In the rows, zero is written as 128.
A state moves one step at a time under one of 7 hidden systems, and each row is a state written as 22 numbers. Each run below is a few steps of one system.
path 1, k599, 11 rows:
[[106  79  87 107 113 169 118 127 170 140  88  87 160 129  91 129  98 178
  138 126 125 114]
 [ 79  92  99 161 173 160 156  93  91 104 173 105 124 155 133  90  94 158
  124 130 102 137]
 [132 136 167 157 153  96 141  79  88 110 163 174  92 123 127 128 142  81
  117  85 100 120]
 [180 135 153 130 113  95 112 140 167 135 116 155 105  91 167 145 160  69
  138 130 192 105]
 [174 121 141  89  94 146 102 204 165 148 118 114 139 118 135 107 130 186
  158 152 148 124]
 [ 97 131 131 123 116 159 108 138  92  98 110  75 149 166 106 151  85 205
  110 143 101 161]
 [ 66 166  92 158 143 132 156  86  89 113 124 153 142 158 146 140 122  90
   97 139  76 161]
 [140 139 104 116 110 104 160  87 139 178 111 170 116 109 107 116 125  43
  133  97 120  88]
 [170  89 105 112 140 112 127 154 172 139 145  81 110  81 106 112 137 129
  162 125 194  88]
 [138  95 173 134 157 129 119 157 135  81 159 102 137 144 111  94 162 212
  152 132 140 156]
 [ 90 142 203 142 142 150 111 103  91 100 129 157 148 159 165 161 124 158
   75 112 119 146]]
path 2, k967:
[[161 167 180 135 120 131 113 142 114  99 147 144 114 136 184  91 158 104
  140 169 183 128]
 [122 197 100  89 113 133 123 181  98 141 118  65 149 117 103 149 100 103
  130 167 116 109]
 [117  97 152 126  67 153 126 117 121 110  91 114 156 183 116 113  78 154
  137 135  74 163]
 [118 112 141 119 128  86 181  85 140 150 104 118 124 146 107 168 105 114
   75  78 164 148]
 [136 128  92 126 175 145 144 114 172 133  94 211 123 103 138 123 171 118
  140  95  88 121]
 [132 109 169 123 158 124 127 139 130 145 178 132 145 118 121  55 170 141
  151 128 181  82]
 [ 98 122  91 142 155 135 100 170 102 119 197  78 125  86 128 160 107 157
  128 144 100 102]
 [143 112 136 191  68 126  81  95  97  78 138 134  98 156 145 123 118 138
  144 157 113 166]
 [152 172 105 103  78 105 149 130 139 154 101 112 100 130 154 162 102  77
   98 147 189 142]
 [152 170 151  68 131 180 131 152 140 122  58 162 146 132 129 127 124 123
  137 122  79 122]
 [109 100 170 109 148 108 154 129 133 138  99  73 178 163  65  91 130 156
  129 115 163 120]]
path 3, k555:
[[168 149 144 132 125  98 137 134 135 101 126 166  77 110 164 183 143  84
  121 107 100 163]
 [195 104 140 134 109 144  85 170 148 108  58 110 123 127 139 146 103 162
  163 149 131 134]
 [ 95 118 107 123 175 117 125 177 159 175  93 115 192 119 111 136 151 167
  123 127 139 111]
 [ 78 115 142 132 152 135 158  74  85 133 132 122 152 169  74  85 113 145
  116  99 104 121]
 [100 157  86 109  72 161 161  84 116 137 187 148  89 141 163 104 101 118
   98 139 133 150]
 [179 117 154 109 102 134 121 109 170 106 139 176  82  82 156 151 147  68
  143  98 123 110]
 [168  93 135 159 128 136  66 171 145  79 124  85 131 103 137 132 136 141
  179 168 145 112]
 [ 96 133 147 162 190  74 127 172 116 149 109  97 182 137 124 159 157 143
  103 138 161 130]
 [117 163 151 125 136 124 145 105  47 151 106 126 131 176  86 117  85 162
  103 109  93 137]
 [140 161  72  87  84 160 174 129 146 166 126 175 101 144 162  89 103 127
  123 138 109 159]
 [163  82 136  80  95 140 144 108 202 109 124 140 111  98 104 122 147  91
  162  88 123 111]]
path 4, k55 (11 x 22):
[[166 165 103 170 173 101 126 127 123  89 112 167  88 109 164 136 171  70
  146 145 133 144]
 [149  92 131 110  94 134 123 183 194 160 134 136 154 110 184  98 131 108
  153 153 160 108]
 [129  97 176  96 147 149 117 148 101 108 130  53 146 113  94 148  74 144
  136 115 116  78]
 [107 129 128 157 163 101 171 113  83 142 100 133 142 187 108  99 113 167
  116 117  97 174]
 [112 192 108  92  77 143 127  90 126 170 161 181 106 122 112 119 158 144
   92 115 152 126]
 [140 140  65 142 131 139 114 114 151  59 142 112  90  87 133 149 150  68
  163 148 114 126]
 [148  45 156 167  91 102 114 150 180 123  99 122 162 149 173 124 121 117
  153 149 149 148]
 [114 119 200  95 169 137 121 150 111 154 124 105 156 114 124 177 102 166
   84  92 148  84]
 [134 165 111 142 200 124 147 142  68 136 132 163 119 139 112  82 129 149
  147 124  69 132]
 [142 164  88 100  46 145 140 120 134 155 155 130 102 146 129  69 123 137
  135 161 170 144]
 [107 114  93  98  95 164 132  91 165  71 126  86 114 104 113 184 107  88
  123 118 108 133]]
path 5, k967, 11 rows:
[[147 166 103  75 110 130 152 124 118 177 121 137 123 111  67  83 123  92
  154 112 107  77]
 [133  50 143  89 114 158 124 154 181 123 154  93 144 107 112 121 106 180
  150 107 116 111]
 [107  92 177 181 168  98 102 104 120  80 143 116 128 123 136 186 152 145
   99 106 147 141]
 [120 162  56 197 137 103 108 110 118 142 100 177 123 130 159 123 158  94
  130 165 140 138]
 [159 166 136  85  94 160 142 157 106 181 155 155 112 133 171  61  95 127
  141 157 137 104]
 [150 148 149  58 114 146 134 155 112 101 138  50 111 115  61 152  92 163
  135 109 107 128]
 [103  78 130 160 115 121 128 101 172  58  85  94 157 160 119 157 143 128
  135 130 122 183]
 [ 91 136 146 157 143  90 152  94 126 160 116 181 157 145 173 140 141  59
   88 114 149 122]
 [150 156  93 109 138 140 120 138 111 200 119 185 118  98 102  95 128 132
  147 113  92  70]
 [160  77 146 100 122 156 121 156 142 125 173  91 110 123 112  86 113 216
  154 121 155 121]
 [108 124 138 150 167 118 127 132 123  52 162  77 112 117 141 191 140 138
  107 129 138 164]]
path 6, k599 (11 x 22):
[[112 106  75 155 209 171 151 102 105 142 103 154 117 131 167 111  80 141
  117 120 105 107]
 [169 131 118 104 139 143 176  84 122  94 154 148  51 118 123 102 115 102
  141  91 106 136]
 [146 135 160 112  77 102 116 123 152  88 187  96 103 103 118 144 168  90
  135 132 181 129]
 [125 110 176 144  95 100  76 190 151 147 132 127 189 126 138 127 167 148
  148 159 137 122]
 [127 122 141 150 153 144 102 153  90 163  60 132 164 159 148 137  76 189
  111 137 115 119]
 [124 168  63 118 173 168 172 109 105 116 101 144  90 140 148 143  92 132
  107 124  86 159]
 [130 155  99  89  75 130 170  70 149 102 150 128  91 127  85 115 144  66
  137 108 115 145]
 [109 101 139 125  97  92 111 130 159 137 184  85 156  94  96 119 163  97
  142 133 179  84]
 [134  68 171 176 172  99  97 180 130 142 120 127 173 128 133 108 143 174
  154 134 128 104]
 [150 133 162 147 190 152 134 128  89 127  86 156 108 158 173 131  92 188
   96 115 138 143]
 [137 181 102  89 115 173 150 109 139  98 130 171  74 118 166 165 125 112
  103 115  98 164]]
path 7, k593, 11 rows:
[[107 155  92 138 128 112 152 129 150  76 119 150 129 148 120 145 177 117
  134 134  68 209]
 [137 154 100 109 111 133 127 103 161 172 141 184 114 112 113  83 178 143
  128 117 184 106]
 [148 103 143 117 129  91 104 166 140 133 158  72 116  72 107 195 120 131
  125 107 158  94]
 [177  94 117 157 156 163 119 115 126  79  62 115 105 134 157 110  83 102
  171 146 119 117]
 [ 62 143 149 143 129 138 127 100  93 157  94 128 191 176 137 121 101 131
   84 141 146 117]
 [ 98 142 110 136 165 102 154 151 107 129 178 154 132 117 117 131 151 122
  131 110  38 149]
 [164 118 107 101  82 138 156 126 146 140 180 126  85 132 124  49 129 146
  160 139 163 136]
 [146 117 162 108  57 121  93 139 145 137 127 111 116 115 146 203  98 155
   96 114 152 137]
 [163 145 157 143 147 130 102 114 135  59  56 144 132 127 110 139 166  78
  165 128  97 129]
 [ 87 165 105 130 181 151 135 129 128 142 121 123 166 134 149 105 156 129
  105 160 197 106]
 [115  88 125 112 187 125 150 162 128 169 157 133 134  97 115 146  99 170
  121  80  75  98]]
path 8, k593:
[[155 150 112 154 159 116 122  93  93 126 148 148  54 105 151 166 115 135
   97 106 164 124]
 [175 161 181  85 131 138 129 153  87 149 100 109 121 119 118 116  81  81
  143 123 126  67]
 [100 134 121 112 119 152 136 190 136 112 110  74 180 152 160 129 103 116
  137 183 101 150]
 [ 95  93 115 139 128 158 132 110 169 126 123 189 164 149 133  96 161 184
  131 113  82 160]
 [110 127 118 141 116  79 140  78 133 122 178 123 104 128  68 134 173 147
  107  90 165 151]
 [191 150 101 123 125 120 122 128 117 142 130 140  50  83 152 156  98  92
  130 118 148 103]
 [159 126 182 110 106 143 100 159 119 137  80  95 163 129 139 116  88  92
  153 156 144  71]
 [ 72 114 128 156 162 149 117 157 129  87 112 106 187 155 164 145 130 146
  124 166  89 158]
 [ 95 119 113 135 167 147 158  82 129 130 150 188 129 150 109  75 166 181
  120  93 102 149]
 [126 143 114 101  97  84 162 114 120 160 190  98  84 115  84 140 123 136
   96  96 164 137]
 [203 129 115 110  77 128 116 156 143 136 102 131  80  96 151 151  85  83
  159 132 115 113]]
path 9, k55 (11 x 22):
[[101 135 111  75 176 139 167 119 180 137 142 141 135  93 100 145 173 137
  103  80 148 113]
 [128 124 145 167 138 132  86 117 111  68 153 134 136 128 100  76 185 123
  184 152 107 117]
 [ 89 119 102 158 106 143 117 141 123 134 141  86 150 156 185 127  97 153
  100 183 189 147]
 [116 100 130 125 122 175 106  98 112 138 125 170 109 109 150 173  73 151
  104  88  56 105]
 [192 145 161 143 146  73 160 138  96 122 134 138  68 134 145 120 122 101
  130 112 141 153]
 [128 147 108  56 106 129 165 189 194 153 146 121 147 109 122 125 163 142
  132 126 130 149]
 [138 145 149 116 100 141  78 122 108  81  94  81 149 125  57 131 135 115
  170 142  99 100]
 [ 96 115  94 180 151 107 153 103 119 143  61 113 164 182 146 119 105 116
  108 152 166 151]
 [105 109 128 118 122 156 117  76 140 179 156 204 122 101 133 125 132 142
   97  78 124  76]
 [153 123 123 155 174 114 132 129 107  71 197 102  71 101 136 113 144 113
  152 130 144 125]
 [120  91 121 124  89 136 130 180 177 119 151 122 151 152 166 117 137 184
  137 157 120 188]]
path 10, k796:
[[152 120 106 131 112  49 154 170 155 190 101 121 152 126  82 110 150 107
  150 120 133 135]
 [121  97  55 139 104 145  91 110 154 176 118 141 133 105  92 102 133 173
  146 129 141  86]
 [ 85 104 116 156 127 187 103  67 103  87 158 109 127 145 143  92 104 150
  123 155 160 103]
 [105 142 155 127 149 157 145 131 116  72 190 130 113 114 204 146 124  80
  108 141 121 132]
 [161 137 215 107 147  81 147 153 130 128 141 150 115 111 131 163 151 102
  115  83 112 132]
 [168 125 130 104  88  77 123 172 166 150  93 100 130 126  66 155 151 174
  139 110 150 161]
 [133 143  60 113 103 177 117 108 134 150  68 139 121 149 100 116 104 197
  125 135 129 140]
 [ 87 161  91 150 135 169 132  85  70 104 113 115 142 168 128  85  92 105
  133 169 103 121]
 [120 112 132 147 154 121 144 146 126 112 155 140 140 110 184 111 118  35
  156 144  83 100]
 [137  69 195 141 130  73 125 150 151 173 158 145 146 101 140 139 139 106
  124  93 145  89]
 [133 103 126 137 121 105 100 147 165 138 150 111 127 110 109 157 166 209
  112 119 195 145]]
path 11, k555:
[[153  88 143 161 113 118  72 102 134 131  70 107 143 137  78 123 132 170
  150 125 174  97]
 [ 68 181  62 130 171 148 125 131 103 153 137 121 156 121 120 119 141 141
  106 157 142 101]
 [117 139 180 108 170 142 189  91  96 105 132 141 122 155 145 100 107  77
  113  98 108 126]
 [151 126 135  83  44 152 129 163 132 129 181 109  94 123 161 124  79 142
  134 142 113 146]
 [162  96 137 153 118  73 104 158 185 139 126 176 133  93 126 150 193 114
  152 108 119 139]
 [137 108 107 176 133 117  84 103 109  98  76  73 138 144  72 119 123 151
  159 152 162 118]
 [ 66 180  80 121 188 144 157 132 108 147 127 119 149 131 143 157 126 138
   76 134 138 133]
 [133 125 195  93 137 164 166  98  98 117 121 165 117 156 145 108  87 115
  115  89  80 123]
 [151 104 114 101  43 146 119 169 161 158 172 132 118 120 166  94 105 141
  149 157 131 132]
 [148  92 136 151 136  66 113 127 174 133 137 142 133  87  91 138 196  99
  157  97 143 108]
 [115 139  96 175 146 133  93  96  84  67 118  68 116 143  88 130 125 153
  143 160 149 134]]
path 12, k541:
[[147 183 174 133 164 107 141 150  47 107 140 120 106 143 138 138 102 111
  117 131  95 142]
 [115 146  67 119 135 125 205 121 118 136 112 112 116 160 152 114  77  82
  115 137 105 161]
 [ 91 122  67 104  59 122 142 109 165 147 108  88 162 133  66 127 124  99
  141 136 109 136]
 [ 86 115  94 148 122 164  70 113 166 101 121 136 170 113 115 133 181 156
  142 151 131 112]
 [146 105 173 166 156 137  80  97 119 126 114 149 124 123 147 117 143 151
  126 125 204  80]
 [150 128 199 109 190 110 151 139 105 131 182 130  96  99 141 138 125 125
  109  85 146  95]
 [162  96 132 105 138 118 196 156 147 128 152 136  88 140 149 111 102 139
  136 100  84 180]
 [134 158 113  94  29 114 138 157 136 138 122 110 135 163 100 128 116 148
  131 150 101 187]
 [108 187  76 141  87 159  74 126 106 121  99 157 141 130 134 140 139 113
  136 173  88 131]
 [124 119 104 184 151 125  95  99 105 117  79 100 139 123 141 140 102  79
  135 161 169  79]
 [ 91  90 157 112 199 125 154 125 137 143 134  92 165 106 120 148 114 112
  102  94 155  75]]
path 13, k541 (11 x 22):
[[ 81 128  90 130  86 138 103  99 121 125 184 108 145 114  63  89 152 125
  151 142 109  98]
 [113  89  79 171 144 171  85  86 144 105 142 144 100 108 151 141 132 190
  118 128 162 117]
 [170 117 194 108 130 109 113 111 139 136  98 136 108 107 119 178 125 138
  100  76 184 103]
 [158 138 191 103 179 106 157 188 143 104 150 148 125 106 162 144 160  98
  136 108  90 143]
 [154 107 134 135  97 116 166 167 119 151 129 129 135 175 169  60  87 126
  158 162 113 165]
 [ 87 176  89 117  67 135 114 127  73 157 155 103 137 147  77 125  95 153
  117 148  86 130]
 [105 149  38 163 147 158 107  81 125  95  83 139 109 122 121 161 129 130
  122 135 109 136]
 [131 112 142 123 135 116 127 105 171 117  74  88 147 119 119 159 139  87
  118 125 212  98]
 [111  97 193  96 168 139 134 148 164 125 165 149 171  97 140 112 166 107
  139  99 116  79]
 [147  65 162 171 134 110 131 131 117 125 173 149 116 154 144  63 133 179
  156 127 127 149]
 [133 174 123 100  92 122 131 138  87 168 172 128  87 133 115 137 106 199
   91 117 143 152]]
path 14, k796 (11 x 22):
[[ 85  94 103 117 104 143 146 147 138 115 131 101 168 146 112 136  93 128
  142 130  35 152]
 [103  75 106 196 152  96 145  85 140 146  88 179 149 152 167 136 122 101
  113 109 111 144]
 [132 149 104 184 119  73  86 132 118 155 124 128 127 109 152 142 151  89
  126 166 196 102]
 [177 131 155 106 151 170  86 167 132 128 150 132 106  89 150  93 139 162
  159 142 166  72]
 [110 124 182  61 126 164 168 137 122 116 181  81 135 150 109  95 109 173
  111 114 146 134]
 [ 86 137  94  99 143 130 176 116 147  96 157 128 116 124 106 170 140 138
  102  91  66 185]
 [156 124 115 166 106  87 133  68 124 115  70 159  94 140 101 156 127  82
  132  97 110 148]
 [164 140 115 155  49 112  65 154 123 150  86 120 140 130 137 140 109 103
  157 181 137 118]
 [134 111 159 130 157 179 100 169 122 150 100 154 172 138 175  83 114 174
  143 157 124  95]
 [ 75 130 137 115 193 125 187 144 126 132 157  91 170 149 131  93 140 129
  107 134 163 128]
 [120 127  76 113 176 112 163 118 147 129 176 130  87  75 113 151 143 101
  122  88 118 115]]

Name the system that made each run.
path 15:
[[157  99 103 122 123 130 159 101 199 140  57 158 128 128 142 114 133  78
  144 112 159 121]
 [139 119 198  95 199 125 140 177 143 162 129 158 163 101 151 114 148 123
  132  99 133  76]]
 | k967
path 16 (2 x 22):
[[125 179  82 124 143 184 109 125 127  57 103 108 122 122 145 133 137  95
  150 176 117 133]
 [105  85 149 145 105 149 127  73 131 124 102 111 154 147 159 120  84  70
  118 139 171  85]]
 | k541
path 17:
[[133 117 144 176 168 145 112 114 100 138  53 184 146 159 180 128  97 134
  117 131 112 120]
 [144 146 149  97 146 137 162 129 107 190 162 171 100 112 175  97 100 106
  104 108 160  82]]
 | k55
path 18:
[[168 120 125 135 102 148  72 117 137  96 113 156  81  97 125 187 125 170
  131 104  96 138]
 [128 158 159 117 134 150 118  70 118  73  91 106 134 135  97 118 148  76
  137 132 171  93]]
 | k593
path 19, 2 rows:
[[166 119 177 105 125 151 135 156 102 132 176 127  85 114 199 132  68 126
  118 127 139 106]
 [164 141 122 143  70  89 104 170 132 100 133 114 101 125 136 178 132 130
  143 145 101 189]]
 | k599
path 20 (2 x 22):
[[152 100 224  84 113 151 115 160 157 101 153 150 142 111 155 135 142 138
  139 104  97 119]
 [104 120 174  99 135 100 160 144 155 135  95 100 169 158 104 174 138 170
   88 102 151 173]]
 | k796
path 21, 2 rows:
[[108 138 114 192 194  81 157 141  87 143 131 118 147 158 160 105 129 108
  118 156 149 138]
 [168 159 152  97 160 103 153 127 128 167 101 190 104 113 102 134 155 139
  118  68 115 124]]
 | k599
path 22:
[[ 86  92 121 129  80 153 134  55 142 131 184 152 108 137 116 123 124 176
   92  88 133 143]
 [157 131 115 147  96  92  94 115 158 129 138 174  86  92 120 178 176 145
  115  99 137 151]]
 | k541
path 23:
[[ 81 126 178 117 146 139 114 147  91  82 181  53 159 132 114 146 118 146
  115 143 132 116]
 [ 99 110  76 198  93 106 106  87  98 109 101 112 128 153 117 160  95 101
  128 148  82 157]]
 | k967
path 24, 2 rows:
[[124  78 137 154  98 100 119 119 109 180  76 102 161 143 125 146  51 103
  119 122 126  91]
 [135 108 126 125 187 100 166 102 118 170 122 143 102 120  89 137 115 161
   99  63 141 109]]
 | k55
path 25 (2 x 22):
[[127 138 208 124  97  62 140 135 132 124 135  96 163 148 106 135 161  86
  119 126 174 138]
 [112 119 138 131 145 100 116 191 159 195 109 150 178 111 161 165 148 161
  104 128 152 118]]
 | k599
path 26:
[[157 116 164 138 185 169 139 136 135  50  95 128 122 139 189 113 126  95
  154 146 128 135]
 [ 97 107 190 120  89 108 163 115 104 155 156 106 159 168 143 100  87  90
  106 126 149 118]]
 | k541
path 27:
[[117 118  84 141  90 169 133  66 119 122 118 181  88 148 138 130  94 153
  113 107  64 163]
 [149  87 105 120 103 171 122 102 194 141 111 168 112 107 187 119 121 117
  129 126 178 103]]
 | k555
path 28, 2 rows:
[[129 194  80 107  79 153  91 131 110 118 161 126 101 121  89 129 155 189
  127 150 125 149]
 [ 89 154 133 131 112 150  87  99 117  79  91 110 177 137  77 135 154  95
  151 147  91 111]]
 | k599
path 29, 2 rows:
[[151 132 191 100 188 157 153 164  97  78 169  84 105 128 160 111 105 146
  131 134 142 126]
 [136 156 195  98  89  92 128 192 130 144 157 132 150 141 134 139 156 160
  113 133 123 170]]
 | k555
path 30, 2 rows:
[[ 82 184 107 101 109 159 157  96 131 147 161 157 131 137 165 106 141  91
   88 143 168 127]
 [145  81  88 151  95 116 110  91 145 135 150 144  98  86 109 112 122  71
  171 114 103  80]]
 | k541
path 31:
[[129 153 157 176 152  81 109 174  97 126 117 112 144 141 181 161 130 123
  107 170 176 146]
 [153 183 119 101 117 127 137 165 136 172  70 195 138 140 128 131 146 154
  124 121  89 159]]
 | k599
